Each path below is one point turned by a fixed rotation once a step. After each direction that follows a path, write how fast that rotation turns it, in degrees per step (0 if it stays still).
Each turn is a multiple of 5 degrees from 10 to 175, or 0.
Each row of a path follows its step; steps can be skipped.
Path 1:
step 0: -12  26  -9  -4  22  7  8  -15  1  -4  15  -16  -10  6  20  12  -24  12  21  14  -25  20  10  -5  -14  3  -26  -3  -16  17  36  -1  23  8  -11  21  25  -19
step 1: -6  -2  1  -19  -11  28  -3  -1  10  -14  -17  -6  22  -7  -1  -8  38  -10  25  21  16  -17  15  -6  -13  16  -18  -1  -5  -21  -1  16  24  -7  -30  -7  28  -28
step 3: -1  -4  -20  2  6  18  -15  -21  31  0  23  -5  -8  11  18  5  7  -27  4  9  -4  28  -10  -1  19  17  -17  -7  8  29  -16  3  29  22  23  5  33  6
step 4: -11  18  10  -7  -16  7  18  -3  -11  -17  -18  7  24  3  -2  -15  34  -7  -19  4  12  -19  21  12  19  16  -20  15  -6  19  -34  12  30  9  4  -18  -6  25
step 6: -1  -6  -5  -17  0  -12  -11  -18  0  16  2  -7  -14  14  38  14  15  -6  -16  -7  -9  -14  -30  29  5  13  12  0  -7  3  -30  -29  -20  22  25  -17  21  13
step 7: 2  40  -11  -19  1  -2  10  -5  -37  -11  -15  1  -17  30  -5  17  0  2  1  -27  11  -2  28  10  -13  -7  7  13  -23  26  -20  -11  -10  -10  -8  -19  -25  14
step 12: 12  -1  -5  1  -17  4  31  -5  7  -13  14  24  28  5  -12  11  -28  18  -12  33  7  -19  -9  -31  -10  -4  -5  -14  17  -5  -2  -14  36  11  6  3  20  7
step 13: 3  -11  -30  7  0  9  7  -16  28  38  27  0  15  13  -2  3  5  -9  -6  36  23  3  2  20  -3  -4  -29  4  0  18  -17  29  -5  16  -9  21  -11  -9
step 15: -15  -1  9  -8  15  2  33  -14  -19  -15  -14  -12  -9  12  6  -3  -12  15  -31  24  5  27  -13  -2  -17  -15  3  -17  21  27  -16  -12  7  21  -25  19  17  18
step 18: -20  -2  -3  -17  9  5  -7  -26  -10  -10  -17  -22  -16  -1  21  9  0  6  19  -45  22  33  3  4  -9  -11  7  -13  11  -4  5  -1  18  9  -12  6  44  -1
step 20: 13  1  11  -40  -5  5  -11  -2  18  -6  11  16  -12  16  -21  22  -18  -11  1  -20  2  -6  20  -37  32  -3  -3  11  -27  -3  -9  18  19  14  -5  3  7  -27
-6  1  -4  1  -4  -2  7  -1  4  -1  -1  -1  6  -1  -7  -2  12  -1  4  -1  8  -1  4  -2  -1  3  -3  7  -6  6  -7  4  -9  -12  -2  0  -11  -9 | 120
-1  -9  -9  1  4  1  -7  -5  -5  -6  3  3  4  -9  -7  4  1  3  3  0  2  0  5  0  8  -5  -2  -2  -3  -8  -9  -14  4  -7  3  -2  6  -1 | 170
9  6  -1  -4  6  4  -11  5  -2  0  -6  0  -1  1  -3  6  3  -1  0  3  -8  -3  13  10  2  3  -3  9  -8  3  -2  8  7  0  -1  6  -3  0 | 110
3  -2  4  4  1  13  8  -6  -4  3  10  -5  -4  5  -7  -4  2  -9  2  -2  -1  -6  6  6  3  2  -7  -7  -6  -3  5  -5  0  6  -5  -9  -6  0 | 115
-2  2  -8  -2  -6  3  -5  -8  -7  -5  -1  1  2  -5  0  -2  -4  0  -3  -1  14  2  1  5  -5  -9  -2  4  3  -7  4  9  -1  5  -5  0  -9  10 | 130
0  0  -1  -6  15  -1  1  9  -3  -5  1  -10  -4  2  6  1  0  9  4  -1  0  -3  2  -2  -7  -2  -6  2  0  -2  -3  -2  -15  -2  -2  -5  1  8 | 40
Path 2:
step 0: -28  -1  -24  -4  -15  16  1  4  -11  -18  11  9  -15  -9  -20  -25  27  47  -11  3  -3  -9  -13  5  -6  10  17  -19  9  22  4  19  -19  15  -7  -13  3  -5
step 1: 1  9  -34  -8  -8  6  -22  18  -6  -6  -7  5  -24  -7  5  16  24  -14  -30  -14  12  25  1  -5  -19  4  -3  -26  17  8  -20  -15  -11  -14  -30  -14  1  16
step 3: -7  -13  -19  -11  7  35  8  -5  -8  -8  -13  7  -33  -14  -18  -13  10  17  -28  -7  23  23  -13  14  5  1  23  -1  9  14  11  -2  -24  29  0  -7  9  9
step 7: -2  -10  -7  -5  8  -9  17  5  -8  2  -18  9  -1  -7  13  -5  29  22  -20  -19  0  -34  3  37  -34  10  7  -10  -14  23  7  -10  27  -10  -12  -12  14  -9
step 8: -48  7  -25  -8  -10  28  -21  1  4  17  6  0  -24  -22  -2  -7  2  17  -22  18  2  -1  -13  27  -8  -16  13  -17  -5  20  1  12  0  5  3  -10  3  21
step 10: 1  9  1  -11  13  14  -4  -11  3  7  2  17  7  -24  -1  -29  3  20  -36  -36  19  -14  -12  30  -12  18  -8  -17  4  20  -15  -18  25  -2  13  -6  10  4
step 11: -28  14  -3  0  28  20  -22  -2  -8  14  -20  -18  -21  -25  18  8  5  -1  -17  -7  24  16  -18  13  1  -9  20  -5  -6  24  18  5  -13  25  -3  5  17  8
step 12: -16  7  10  4  17  -9  11  1  -15  -14  -13  1  3  -10  11  14  32  42  -3  -26  -9  -2  9  14  -12  10  0  -20  -10  24  -33  -3  -12  23  -12  -20  -6  -11
step 15: -2  -7  -15  4  -11  10  12  -10  -3  -25  -2  0  1  -5  -6  -11  43  46  -32  -22  -9  -11  -8  8  -18  13  12  -23  -3  13  -4  12  11  19  7  -6  11  -4
step 16: -25  13  -32  -7  6  8  -36  18  -10  -3  0  -9  -22  -15  17  3  12  -7  -15  0  -9  15  -5  -5  -26  0  18  -36  13  18  0  3  5  -15  -12  6  11  23
step 17: -19  7  -5  -3  -15  11  -13  27  -29  -18  1  18  10  -21  3  6  11  24  8  -22  24  -8  -13  0  -3  24  -16  -6  10  32  -8  11  -14  -2  -18  -20  2  -25
7  -6  -2  -2  2  7  -2  2  0  12  1  2  -7  5  -2  0  2  0  6  -1  1  -3  -3  16  3  -10  1  3  -13  0  -5  -5  -1  -6  0  -2  -5  -2 | 20
13  2  -6  -2  4  -11  0  -5  0  -7  2  6  0  -4  1  -3  7  0  -6  -6  -6  5  10  3  -5  -4  -2  -3  -2  -5  -1  -9  8  -5  -3  2  -3  6 | 125
0  1  -1  4  1  -7  -9  4  -5  6  0  -4  4  5  3  13  0  -6  5  -2  3  3  -1  10  -5  2  8  -6  8  -12  8  -4  -5  4  -3  5  2  2 | 145
-2  3  -9  0  -20  1  1  6  2  0  4  1  0  2  0  2  4  0  -3  4  -9  -6  -3  1  -7  1  0  -3  -6  -1  10  7  7  -8  -1  3  3  -4 | 45
-1  3  4  -3  -3  8  1  9  -3  -10  -4  7  -4  -1  1  -3  -9  -4  6  -6  5  6  1  4  -2  4  -5  0  1  -5  3  -10  6  -2  11  5  -1  -10 | 95
2  1  0  0  9  -5  0  5  3  -6  0  0  2  6  0  -10  1  -8  -6  -1  4  1  -5  6  -9  4  -1  4  -7  -3  10  12  -5  5  4  -9  -5  1 | 95
-12  8  3  -2  -1  -6  9  -7  9  9  -1  2  0  -4  4  5  -11  1  -6  -1  1  -2  2  6  -5  1  -3  2  -9  0  1  -5  3  8  -2  3  -5  1 | 20
-5  12  -1  2  0  -5  -1  8  6  -6  10  0  -3  -1  -5  2  1  0  9  8  0  2  2  7  2  4  -10  -5  3  2  -8  -1  -8  -8  -3  -5  -5  5 | 90
